One turn moves every row onto another: examples first, then more rows asked:
Zadu: [ 21.8  35.4  14.1  -7.9  14.1  -5.3  -1.6  10.0   6.0   2.4   1.7   3.0
 -13.0   7.8 -25.7  12.2 -10.0 -16.5  27.5   0.3  11.6  -5.7 -20.1 -26.5
  13.4 -14.2]
zim: [ -3.7 -18.6  20.3 -14.2  -6.3  15.7  23.2 -13.2  -3.7  11.6  14.9 -23.2
 -15.6  10.0   4.9  -2.4   1.3   2.2  -9.1 -11.1  15.4   9.1 -18.3   0.3
   9.3 -21.0]
kuniv: [ 10.7  16.2  -7.8  -9.3  -2.8  24.2 -17.3   7.0  19.5 -22.7  25.5  -4.7
  -2.0   7.2 -15.6   1.3   9.1  -6.2  -8.4  -4.6  34.7 -17.1   2.6 -22.6
  26.8 -12.8]
fugal: [-23.6  -7.3  -0.1 -23.3   7.9   8.0 -18.3  10.6   3.6  31.7  20.6   1.1
 -38.9  12.1  -5.6   9.3  14.7  -7.8   9.7  -8.5  25.5 -12.0  -0.5  -5.0
   2.5  -2.3]
ripir: [-14.0  -3.2  -5.2   5.6   8.1  21.7 -20.9  12.6  19.7 -19.8  17.1  -3.4
 -24.6  -2.2 -12.8   6.9  21.1   5.4  15.7  17.2  30.4 -20.0  -3.6 -15.0
  13.0  -7.5]
Bidap: [ -6.6   2.7   6.3  -8.8  -1.5   9.0  -3.9 -30.0   0.3   7.9  -9.4 -12.1
 -17.2  -3.7  -9.8  11.3  21.1  -3.7 -24.7 -12.5  15.2   4.8  -2.2  17.0
   4.2   1.3]
lezup: [-17.6   6.9   3.3 -10.6  11.3 -16.6  -5.7  16.9  -5.1  -3.3   5.9  -7.9
   4.2 -15.4 -47.2 -25.3  14.4 -36.8  -2.4  -4.8  23.7   7.0 -10.9  -1.6
  -4.3 -13.4]
ripa: [ -2.5   1.2  13.0  -2.0  -5.0  21.4  -7.4 -35.4  11.9  11.0  -6.0 -11.7
 -25.1 -12.3 -11.6  -0.7  13.9 -12.3  -7.7 -15.0   7.0  15.6 -12.8  10.5
  -4.8  -7.1]
pup: [-16.2  -3.7   7.1 -21.6  -7.6  12.9   2.0  21.2   9.6  19.5  12.3 -16.9
  -1.1 -17.7 -14.0 -13.6  -0.3 -19.3  12.4   5.8  45.4  -3.1 -10.3 -15.7
 -26.1 -29.8]
Penif: [-10.9   2.2 -16.4  -8.6  34.6   3.9  16.3  23.5 -12.7  19.6   8.3  -7.1
   2.6 -19.2 -25.3  -1.4  13.5 -11.2   2.1  11.4  12.1  -1.0  -3.5  16.9
  -9.2  -4.9]
Balag: [ 13.9  13.9  10.0   6.2   1.5 -12.0   4.7   3.0  14.0  -3.0  -0.9  -0.6
 -27.9 -23.1  -5.9   8.2 -13.5  -5.7  21.2  10.3  -3.7  -1.3 -21.1 -20.5
  19.9 -28.2]
kitu: [  0.6   7.0  -4.7  -4.6  15.9  12.3 -22.0 -16.2  -6.1   0.9   9.1  -8.8
  -7.3  -6.7 -44.4  -5.6  10.9 -29.7 -12.7   5.1  -0.5   3.7 -20.1  19.7
  -8.4 -17.9]
pudas: [  7.4   4.9  -3.8 -10.8   4.8  10.1 -19.1 -21.4   2.2   0.7  -1.4 -12.7
   6.2 -15.1 -32.7 -14.8   2.5 -27.0 -17.5  10.4   9.6  -6.4  -3.7  22.2
 -17.1 -12.4]
Zadaf: [-11.4  -4.3  -4.4 -27.6  -6.2 -13.3  -9.8  18.3 -19.6  23.2  17.0   3.5
  -4.5  -4.2 -24.1 -30.8  -0.9 -14.6  14.9 -13.4  15.4  -4.7  -2.2 -24.3
  -7.2  -6.9]
kip: [-25.7 -23.2   6.8 -26.4  10.5   1.3  -0.1  19.8  -2.3  30.5  19.0   1.9
 -25.2   8.9  -5.3  -1.1   1.9   8.0  -7.3  -6.8  14.5   1.4   6.7 -14.8
   0.6  -8.8]
Mezuk: [ 16.2  22.2  10.2  -1.9  11.4 -11.5   2.5   5.3  20.8 -11.2  -2.1   0.2
 -18.7  -4.4 -29.7  13.7  -6.9  -6.6  27.3  12.9  11.6   2.2 -30.3 -21.7
   4.3 -17.0]
tebip: [ -7.9   8.5  -7.3  18.5  20.6  23.0  10.6  18.4  -1.2 -13.6   4.9  -0.2
  -8.7 -23.7   6.4 -12.7  15.0   6.2  12.7  20.5  23.0  -7.7   1.8 -14.4
  -0.4 -11.5]
faf: [  4.8  24.1  22.0  -4.7  12.1  -6.7  -1.8  11.1   5.7  -6.6  -7.7   7.3
 -17.9   0.9 -12.0   2.8 -22.9 -17.0  27.3  10.4   1.9 -10.6 -16.8 -25.2
  18.5 -17.5]
mepa: [ 16.8  25.0 -16.8   1.8  15.1  32.0   4.5  11.2   1.0 -10.9  15.7   5.3
  11.2 -10.9  -0.6 -15.9  -3.6  -2.6  -9.8   5.6  11.7  -6.8  13.1 -19.9
  11.0 -14.1]
rel: [  1.9  12.1 -12.1  -1.4  10.8  12.3  -7.3   1.7   8.6 -35.0   1.8  14.1
 -12.0  -4.2  -0.1 -18.3   5.0   1.8  -0.6   3.9  23.4 -15.9   3.7 -13.2
  19.1  12.1]
Nub: [ -2.1 -28.0  20.7 -15.6 -14.7  12.8   3.9 -13.0   5.5   6.6  14.6 -16.5
 -13.4  16.2   2.5   2.5  -6.2  -0.5 -19.6   0.6  24.6   5.6  -0.5  -0.5
  -2.4 -23.0]
kiku: [-18.1  11.3  -5.8 -18.5  27.9 -10.8  -2.7  19.4  -8.6  11.5   3.3  -8.3
   2.1 -22.9 -37.5 -20.5  18.3 -23.3 -12.0  -1.3  20.8  -6.7  -5.9   8.8
  -7.0  -6.0]
Pelu: [ -0.4   6.6  -0.3  -6.8   0.2 -11.8   6.5 -13.4  -8.0  -5.9   5.0   0.4
 -11.9  -3.3   1.3   3.2  16.9 -15.3 -27.4 -17.2  21.7   1.5  -3.4  15.5
  18.9  11.2]
Geref: [ 17.5  24.5  16.1   0.6   8.6  -6.9   6.2  12.0   0.0   5.5   4.8  -1.7
 -18.9  -7.4  -3.6   8.3 -16.9 -16.1  17.6   1.4  -3.0  -8.8 -13.3 -21.7
  31.7 -29.5]
lar: [-13.2 -15.3  12.9 -22.3 -11.4   9.8 -14.4  -7.7  21.5  -9.2  22.5  -4.4
 -10.2  18.5  -5.9   2.8 -16.5 -19.7 -25.7   7.4  19.2  -3.4  -4.4  -1.7
   6.9 -22.9]
ziz: [  9.0   6.2 -13.2 -10.6  -9.2   9.9  -7.2 -15.0   3.1   2.3  -2.2   5.1
  14.2 -29.3 -14.0 -15.6 -13.5 -18.4 -14.1   7.0   2.6   3.9   2.5   4.3
 -21.1  -4.8]
lozur: [ -7.8 -11.4   3.2 -27.2  -0.1  -5.9  -9.5  24.8  -4.8  23.4  19.4  -2.8
  -3.9 -13.6 -17.4 -34.1  -5.2 -17.2   4.1  -0.9  30.7  -7.8   1.1 -18.6
 -23.1 -18.1]
Ripov: [ 28.9  22.0   0.2   2.1   9.4  -8.6   3.9   3.7  15.5   4.9  11.1  -4.6
 -21.8 -12.1 -23.3  20.1  -4.0  -4.1  19.4   6.6  -0.2   3.0 -23.5 -18.7
  16.2 -26.8]
gadar: [  3.9  15.4  -7.9   9.0   1.0  38.4 -11.5  17.4  10.3   7.8  25.5 -11.3
  -4.9 -16.0  -6.8   4.9  18.1   0.6  11.2   8.2  28.2 -10.5   5.7 -27.9
   1.5 -28.9]
dofo: [-23.4 -27.9   9.1 -25.8   5.3   4.5  10.1  13.7   4.3  22.3  17.2  -2.0
 -11.5  12.1 -10.5 -14.3 -14.2   3.6   5.4  -2.0  -3.9   6.5   5.4 -15.7
   7.2 -11.2]

Zadaf turns into lezup
Zadu turns into Mezuk
kiku turns into pudas
Where do these go?
lar turns into fugal
ripir turns into gadar

